A single turn carries every row of the set below to another of its rows. Some are shown first; where does it send the rows asked next?
tukim: [-10  16 -10  42 -14  26 -26   6  22  -2   2  20  19  -6   8  38  40]
Dum: [ 24 -28 -11  21   5 -11   6   6  16   1  23  16   7  17  21  28  32]
duvu: [ 26 -30 -11  32 -21  13   0 -10   9   0  31  10   7   7 -21  29  19]
rut: [ 24   9  -9   9   3  -5  -6  -3  20  12  22 -10  13  17  11  11  38]
bab: [ 14   4 -14  59  -6   0 -20   9 -14  -7  23   5  -4 -15  -9  46  28]
Kamo: [ 12   6 -15  10 -31  -1 -17  40   3   2  -3  32   0  20  -6  17  23]
rab: [ 25   8 -30  47 -24  -8 -24   2 -13   5  13  26  -1  -6  23  46  29]
Kogu: [  9 -15 -12  30  -8  -8 -15  -1 -11   0   0   4   4  -2 -32  46  27]
legaf: [ 13   7  -9  35 -15  -8   0  16   3 -12  38   7  -1  20  30  12  28]
Fote: [ 26 -12 -21  24  -5  -1   0  -1  28  -5  -3  14  16   3 -33  17  44]
gusaf: [ 13 -25  -6  28  -1   5   2  15   3  -9   8  22  26  -6 -17   3  46]
Fozep: [ 25  -5 -14  16 -29   5  -1  23   4  -1  16  24  13   6  -9 -14  30]
gato: [ 17  16 -36  25 -29 -11  -7  -3 -24   3   0  10  -5 -16  -7  30  23]
suvur: [  3  -6 -31  36  -8   0  10   2  20 -11   7  20   3   9  29  47  38]
mupez: [ 16   0 -11  16 -21   3  -3  16  36  -5  21   5  17  13 -24   2  37]
Vutet: [  2  19  -8  37 -16  33 -19  -9  10   1  22  35  17 -22  -5  26  45]
Vapop: [ 25  24 -17  38  -4  12 -26  -7  13  12  43  11   6  -8 -11  51  49]
kebot: [ 24  29 -15  43 -11   8 -37  -5  17   8  24   5   3  13   3  50  39]
vugu: [ 11 -12 -19  36 -26  11 -27  27  13  -2  -9  37  10  15   3  41  27]
vonel: [ 16  33 -24  22 -13  18  -6  -4   1   5  12  32   0 -29 -22  17  38]
doku: [  2  10 -12  35 -21  29  -4  30   3  -1  37  43   2 -17 -12  27  39]
boso: [ 26 -11 -10  34  -8   1  -8   2 -14  12  47  21  -1 -20 -22  37  31]
Selup: [ 26   3 -15   5  16  -7   1  -7  21  17  18  -5  13   0  -5  29  42]
Sem: [ -1  12 -23  16 -30  11 -21  17  34   5  -7  24  14   6  17  39  30]
Finep: [ 15   6 -15  13 -25  12  12  12  16  -6  39   9 -18  16 -13  22  10]
pape: [ -1   0 -21   2 -14  -1   6  14  17   3  19  33 -15  20   5  52  26]
vesev: [  5   9 -16   1 -34   0 -13  23  34   8  17  26  12  17  -3  17  34]
kelub: [ 38  -2 -27  19  -9  -4  16  13   0   9  31  10 -19 -17 -11  29  15]
Gidi: [  5  16  -9  25 -21 -15 -22  16 -16   2  32  30  -5  15  21  33  37]
razef: [ 15 -12 -13  12  12 -15  11  25   7   3  13   7 -13   4  -8  38  21]
mudis: [ 10  -5 -26  30   8   3   8  25   1  -8 -13  20   6 -21 -14  27  39]
Vub: [ 20  14 -25  14   0   1  -7   1  12  -2  -8  29   0 -17 -39  27  41]
Vore: [ 11  -3 -12  57 -21  31 -15  26  16  -9  18  28  12  -3   2  30  32]
bevi: [  4  15 -22  19 -30  -2  -6  -9 -24   5  38  31  10 -12   3  22  47]
Sumek: [ 20  24  -5   7  -9  -4 -28  -1  16  16  24   4   7  30  12  22  37]
bulid: [ 27  27 -18  23 -14   1 -33  -6  15  15  17  13   4  26  14  41  37]
bag: [-16  10 -14  46 -11   4   2   3  -5 -20  33   9  13   1  13  27  50]
muta: [ 30  28 -30  24  -5   8  -7  -2  15  19  37   2   2 -20 -15  43  41]
riku: [ 16  11 -35  22 -12  11   7  24   0   8   6  46  -3 -29  -7  27  39]
nazoz: [ 25  18 -23   7  11  -4   0   1  16  22  22  -6   1 -12 -16  41  41]

muta -> bulid
bag -> Finep
Where do these go?
kelub -> rab
gusaf -> doku
tukim -> mupez

A single turn carries every row of the set below to another of its rows. Some are shown first; where does it send the rows asked next?
rigab: [ 48 -16 -30   4   4 -18 -25 -21   6 -12 -24  -8  -6 -15 -10 -19 -22  43
  -6 -16   9  42   2  -5  25 -17  27  -5   0  30   7   3   0  21  12 -16
  22  29 -26   9  -9  10 -40 -16 -30 -12  -3  -7  29 -17  -2  21  15  -2
  -8   6 -13  -3 -24]
podal: [  1 -24  -2  12  20 -16  17 -10  25   1 -17  14 -15 -32   1   0 -32  19
   5 -27  -5  39  19 -24  16  10  20 -21  18   2   7 -21  32 -22   8 -34
 -14  26   3 -13 -17  12 -49   5 -18   7  -8   0  14  -8  11  17   8  26
  13   0  -1  -2 -10]
Dakub: [  8  -7 -23  14   9 -20 -26 -12   6 -21 -10  -9 -11 -24   8 -31 -18  30
 -17 -14  -9  32  11 -27   1  42  13  -3  33   0  -3 -29  12 -25  28  11
 -26  14 -13  -4  -9  -9 -27 -22 -23   5 -10   8  -9   4  22   5   4  -9
   1 -16 -11  26 -30]
kinu: [  7  -5 -20 -18  17   4  14  -3   1 -20 -17   4 -12 -31  -3 -18 -32  20
  -2   5  -3  18 -14 -24   6  -2  -2 -21  14  10  25 -24  -9 -12  -6 -24
 -21  25   3 -27 -12 -23  -3 -24 -25  13 -31 -19   8 -34  24  35  12 -14
   8   9  -3  -5 -11]
sisug: [  3  -3  22 -23  11  -9 -23 -10   1 -20 -24 -17  -7 -11  13 -13  -9  24
  -4   9  -7  45   4  -9   2  -6  13  17  -2   3 -12 -11 -15  -5   6  11
 -26  24  -6   3 -23 -16 -12   4 -23   7  -1 -11  29 -43  -3  30  10  -4
  27  15  -2  17 -19]
Bopi: [ 24 -20 -26  -9  13 -14  -4  -2  23 -12  -9 -19  -8 -23  14 -16 -31  31
  -1 -37  -7  36  -6  -1  35   3  34 -24  21  40  -7 -24  22  -7  -3 -15
   3  21  14   6 -13 -17 -58 -21 -26   1 -20 -19  35 -31   2  38   5   2
  31  15  -8  -8 -14]
Tukaz: [ 10 -17   0  -1  11 -13   7 -61   4  -6 -26  -7   7 -12  -9 -13 -20  27
 -19   9   5   6  -7 -24  20  11   9  -6 -10  17   4 -37   2   5  13   6
   1  23  13 -11 -17 -17 -36  -3 -16  -1   7 -18  10 -20  -8  33   0 -21
   1  21 -33  -7 -27]
vuno: [  7  -1  -1 -10   6  -5 -13 -35  12  -3 -10 -28  -1 -29   2 -20 -14  23
  14 -33  17  36  -4 -30  24  -4  13 -32   1   1  -4  28   4 -10  -1  28
  17  22   9 -12 -16 -25 -45 -29 -27 -12   1  -4   9 -11  26  16  20  -1
   4 -19  -7 -23  -1]
mogi: [  0 -29   6  -9  18  -3 -27 -13  -4  -6 -29 -16 -21  -7  -2  -7 -24  17
 -26 -14   5  32  10  -1  56  -7  21  15   6   4   0  -3  15  13  10 -26
  12  15 -30  -8 -25 -12 -31  -4 -14  -2 -33  14   8 -16  22   1  17 -22
  -3  18   2  -7 -15]
tik: [ 22  19   4 -10   6 -10  -8  -9 -18 -18  -4 -12 -14   8  22  -8 -20  25
 -12  -7  18  29  14  -3  13  -7  35  23  -2 -21   2  -8  14   4  -6   1
  12  19 -13   4 -34 -25 -25 -29   0 -16 -12 -14  20  -9  -7  25  -4   5
 -15   6  -5 -31  -1]
tobo: [-15  -4 -21  27   8   6  -4  -5  -3   8 -29  10   4 -19  15 -17 -16  28
   1   0 -22  15  15 -30  28  13  10 -28  -3  20 -32   5   1 -15   8  -9
   3  25  13 -32   0 -13 -45   1  10 -13 -18 -19  28   1  28   3  29  -8
  -7   2  10   4  -4]
nes: [  7  -6   9  15  29 -40  13 -10 -11  -4 -25 -12  -1 -28   5 -13 -20  35
   5  -3 -23  37  24 -16  25   9  43  -7  19   3 -22  10 -14  -3   7  12
  -7  12   9  10 -22  -4 -58 -30   3 -19  -2  -8  20 -11   8  15  15   3
  10 -21  -6  13  16]
Deliz: [  9 -10 -23  -5 -10 -13   7 -14  30 -40 -21   2 -27 -25  21 -14 -14  48
   8  -6   8   7  -1 -23   2  12  14   3   0   1  12 -21  -9 -29   6   3
 -17   7   5  17 -11   7 -27 -25  -3  -6 -11  -9  32 -19  12  22   4  25
  20 -16  -1  -2 -22]
fumo: [-28 -20  -5  -9 -11 -15  -5  -6  20 -11   5 -12  -2 -19   8 -22  -9  27
 -33  -1  -4  46  14   1   5  33  42  -8   5  15  -6 -12 -10   3   9   2
  -7   4 -15  -4 -12 -19 -36 -16  -6  17 -23  -8   6  -7  -4   2   7  -3
 -32  13  23  -8   2]
zatal: [ 10  -5  -3   5   2 -16   9   3  -9  -3  -9 -28  27 -24 -12   4 -30   6
 -17 -15 -19  16 -18 -14   8  -4  35  -6  -4  30  -9 -19  13  -9  -4 -18
   0  31  14  -1 -34 -20 -34 -26  -4 -10  -8   6  26  18  -1  23  19 -21
  -5  -6 -25  -1   2]
Rebu: [ 10  32  -9   7 -10 -24   2  -2   1  -4 -37  -5 -15 -41  28 -11 -29  37
   3 -11   9  29   7 -39  12  -8  25 -39   9 -12 -15 -24   7  -4  15  -5
  -9  35  21   0 -14 -22 -46   2  -2 -10 -15 -11   9 -16  13  18 -13 -15
  21   2 -11  -2 -13]
duzod: [ 10 -18 -25  14  16 -17 -22 -18   2 -28 -22  -4 -13 -27  17 -30 -11  29
  -7 -11 -12  41  14 -15   4  51  16  -4  28  11   5 -22  10 -23  27   6
 -17  13 -13 -11 -21  -8 -30 -24 -27  -3  -6   7 -11  -1  21   9   7 -17
   9 -13  -7  14 -30]
Fite: [-31  -8   8 -16  17  -9   2  -4   0 -19  -4  -9 -26 -21  22 -17 -33  30
   4 -20 -11  20  15 -14  34  -8  10  -5 -11   2   2 -36  -9 -16   8 -12
  -4 -14   5 -21  -6 -11 -21 -30 -17 -19 -24   8  -2 -40  10  -5  -9  10
  17   9 -13   7 -11]
sir: [-10 -18 -11 -12   8   3 -23 -10 -20 -13  -3  -7 -12  -2  16  -7 -17   1
   9  18  -8  13  -5  -8  18   5  -2  25   1  17   8  -9  27 -27  14  -5
   0  -7  -1 -14  -2  -3  -5  -7 -21 -19  -7 -20  18 -14  11   9  -3  17
  -4  10  -8  -7  -5]
Vuzu: [  4 -22 -12  -7  -5 -22 -14 -17   2   7 -17  -5 -26  -8  25  -3 -18  38
  -3   8 -10  40  -9 -21   5  21  46 -11  -2   5 -14  -2   0 -12  16  -2
  -6  25   4 -37  -5 -10 -73  -3   3   1  -5 -25  11   8  24  37   7  10
 -27   5 -19  -4 -10]
zuluv: [ 13   0  -1   4 -14 -19 -36 -12 -13  -7 -17 -31 -27 -14  19 -25  -5   9
  -2 -19 -14  37 -35 -10  23   7  31  13   4   5 -14 -28   1 -41   9  -8
  12   6 -10 -10 -17 -20 -30  -2  -5   9  -3 -26   9   9  28  13   8   6
  -2   6 -10   0 -21]
tib: [ 10   5   2  -2  15 -10 -18 -22   8   2   9  -5  15  -9   5 -31  -1  12
  11 -21   5  40  16 -28  16   7   2 -26 -11  -3  -8   0  -9 -15  11  30
  11  15   1 -10 -12 -27 -53 -48 -33  11 -17 -13  29 -13  34  14  14 -19
  -1  -7  -3  -4  -5]
Menat: [ 29 -10   6  20 -23 -21 -37   2 -25  -9   2 -13 -27 -16  21 -24 -17  11
 -19 -16  -7  34 -12   5  17  13  17  10   4  14   0 -23  -7 -20  11 -10
   5  -1   4  -1   7 -12 -39 -24   1  26  -2 -23  12 -16  25  21  12   4
  -5   0  10  -6   0]
ruru: [ 28  -8 -29 -21  22   0  -7 -19  18  -1 -26   2  -2 -10  15 -23 -15  30
  -4  -8 -23  25   4 -17  28   4  41  -8   9  35  -6 -29   6 -29   7  -6
   4  16   7   6 -46 -13 -63  -8 -33  14 -17 -18  40 -18   0  35 -10   4
  19  17 -14  -2  -7]
doviz: [-13   4   0 -26   6 -12   8 -19  -6  -6 -34  -3 -11 -24  10 -40 -20  39
 -16   3 -17  35 -12  -2  22   8  32  15  -3   3   5 -21  -8   1  15 -21
 -15  -4 -23  -2 -13  -5 -17   8  -6 -31 -33   3  16 -25  14  -2   4  -8
 -15   1  -3  -1  12]
keb: [ 14   9 -23 -35  -6 -12  -4   0   6 -11 -12 -12 -16 -18  -3 -14  -2  -3
  30   0   7  23   9 -29   4  -2  19  -1   3  26  17 -18 -16  12   0  14
 -19  12  10  -8  -4 -15 -43 -32 -28  16  -7  -7  10 -20  24   2   3  -2
 -11   1   1  11  17]
Famim: [ 12 -13  -4   3  17 -17   4 -60   4 -23 -28  -7   3 -22  -7 -17 -31  28
 -14  12  -7  11  -9 -28  14  11  14   6  -7  13   3 -38   5   5  12   8
   3  22  -1 -15 -19  -8 -38  -9 -11  -6   9 -16  12 -15  -4  43   7 -20
   3  27 -24   2 -35]
zeme: [-16   4  -6  14  11  11  -1  -4  -5 -20 -18  25  -9 -12   1 -10 -28  26
 -11 -22  -7  19  28 -20  12 -19   9 -13   0 -10  -6   5  -7  10  23  -9
 -25  16 -31  -3  -7 -11 -42 -24  10   2   0   9  34   5  25  14  35  16
  -5   4  -2   3  -5]
firu: [ -8 -13 -17   9 -17  -5  -4 -20  25  -3  11   3 -29   8  42  -5 -23  26
  -6 -14 -19  18   0   3  28  -4   3 -17 -18   1   8 -15  14   7 -23  26
  11  19 -10 -17 -21 -16 -32 -27 -24 -10 -15  -4  20 -26   0   7   9   3
  -3  17  -2   4  -4]
Gepiz: [-24 -19  -7  -9 -18  -5 -13  -9  10  -8  -7  -8   7 -27   8 -19 -11  24
 -30  -3  -9  54  10   3  -3  33  50  -6   7  21  -4  -9  -2   0   8 -10
 -10   4 -17  -4 -15 -11 -40 -19 -15  19 -21  -9   4  -7  -4   0  13  -6
  -9  18  32 -10   8]
sorog: [ 38 -16 -14 -13  17 -28 -31 -19   9  -1 -29  -5   0 -28  11  -6 -29  30
  -2   9  -2  45  -2  -2  20 -25  30  -7  10  35  -3  -5  -6   0  17 -15
  29  15  -5  -3 -20   0 -36 -23 -17  -2  12   6  39   9   6  18   4 -24
  -5  -2   3  -3 -16]
Naf: [  1  -2 -49  22  -4   0 -19  -6  -3 -18  -7  -9 -10 -54  17 -14 -20  18
  -6 -15 -10  11  -5 -37  17 -27  15 -23  14 -10  -2   8  23   2   5   6
   6  21   0  -6  -8  -6 -39 -30 -11   7   4   6   8 -16  17   4  17  14
  -7  18 -21  22   5]
rebo: [ -4  -5   4  -5  42  -8  11 -13 -14 -14 -19   6   7 -24  36 -18 -35  43
  -8 -28 -16  41  23 -15   6  11   7 -15  28  -4  -4 -10  10 -32  22 -16
 -20  26 -11  -8  -3 -21 -23 -14   3   3  -4 -23  16  14   9  28  26  -6
  -2   8  -3  12 -14]
kom: [  5  -7   2   8  10 -11   2 -26  -3  14  -9   5  23 -17  -4 -27 -20  33
  -3 -12 -13  16  21 -11  23  -4   9 -18  -3   7  13   6  12  18  -2 -28
   9  -8 -26   2 -13 -31 -38 -37 -18 -17 -22 -29   1   7  27  17  13 -10
 -10 -19  -8  -6   9]
laga: [ 29  -4  -5 -22 -25   8   5 -10  -5   7 -16 -19 -27  -4   1  -1   2  18
  28 -18 -10  23   4 -28   9 -11  26  -6   0  21  12 -20  10   3   7  23
 -10  42  -3  -5 -11 -15 -36 -34 -24   6 -13  -9   1 -35  20  20  18   0
   0  11   5  -6  12]
dul: [ -3   3 -58  24  -1  -5  -7  -5  -8 -15  -9 -11  -5 -42   4  -8 -17  20
   0 -20  -1  21  -6 -34  14 -25  20 -22  12  -4  -2   3  20  -2   7   3
  -3  25  -5  -1 -11 -14 -39 -34  -5  -6   0  12  13 -23   7  -5  21   8
   2  20 -21  16  17]
Maru: [-13  18   6   7   1   6   5 -10   1 -11 -14   5  11 -15  -6 -28 -24  25
  -6 -15 -11  16  -3   4  20 -24  14   7 -15  10 -23 -19  31   2  24 -16
  -3  23 -18  25 -14 -20 -29  -3  -5 -27 -27  -6  31  -9  15   6  24  -9
   7 -12  -7 -19 -13]
rumid: [-13  -6 -16  11 -13 -12   0 -25  21  -6   4   0 -15   6  34  -1 -17  29
  -8 -23  -5  27  10  10  23  -5  -2 -10 -14   2  14 -15  14   7 -10  30
  14  21  -8 -24 -13 -27 -28 -27 -26 -21 -10  -3  21 -32  -2  10  10   0
   8  25  -9   7  -6]
Lago: [ -1   5  -7  -7  41   2  22 -21  -7 -31 -15  -5 -16 -26   6   5 -52  51
   5  -6  10  11  19 -13  18  -5  12   1   5  22   1 -11  12 -12  10  -8
  -4  31  24 -22   8  -3 -30 -15  -1 -10 -19 -15  -4 -17  -7  17   0  -5
  -5  13 -13   0 -15]
Nufi: [  3 -16   2 -14 -20  -9 -23   5  -2 -21 -11 -19  13 -10  21 -12 -19  70
 -15 -12 -10  21  30  -9  22 -12  28  -9  -3   4 -27  12  -8   3  19  -8
  19  11  -1  10  -3 -19 -33 -43   7   8 -27  -6  17  -5  22   9  11  -8
   7  12 -11   1 -11]
mamog: [  4 -17 -25  -2  -6 -23 -25   5  -2 -10 -15  -5 -25 -12  31 -30 -23  30
  -9  -3  -1  38   5 -26   4  31  16 -17 -19  15 -12   6 -14  -6   5 -11
  -9  17   8 -14 -16 -21 -76  -1 -15   8 -11 -19  -3 -17  22  30  11  16
 -19 -18 -27   0 -22]
Nodul: [  5  -4   4   4  -3 -16   8   3   3 -20  -4 -24  27 -29  -9  -1 -37  14
 -10 -10 -34  22 -19 -11  16  -3  45  -8 -10  27 -13 -19  10  -9  -3 -20
  -1  25   4  -1 -31 -22 -42 -18 -11 -15  -9  -4  21  24  -6  25  15 -22
   0   8 -23   2   7]

sisug -> Deliz
mamog -> vuno
duzod -> Naf
Where do these go?
Nodul -> fumo
sir -> kinu
Lago -> rebo
rigab -> zuluv

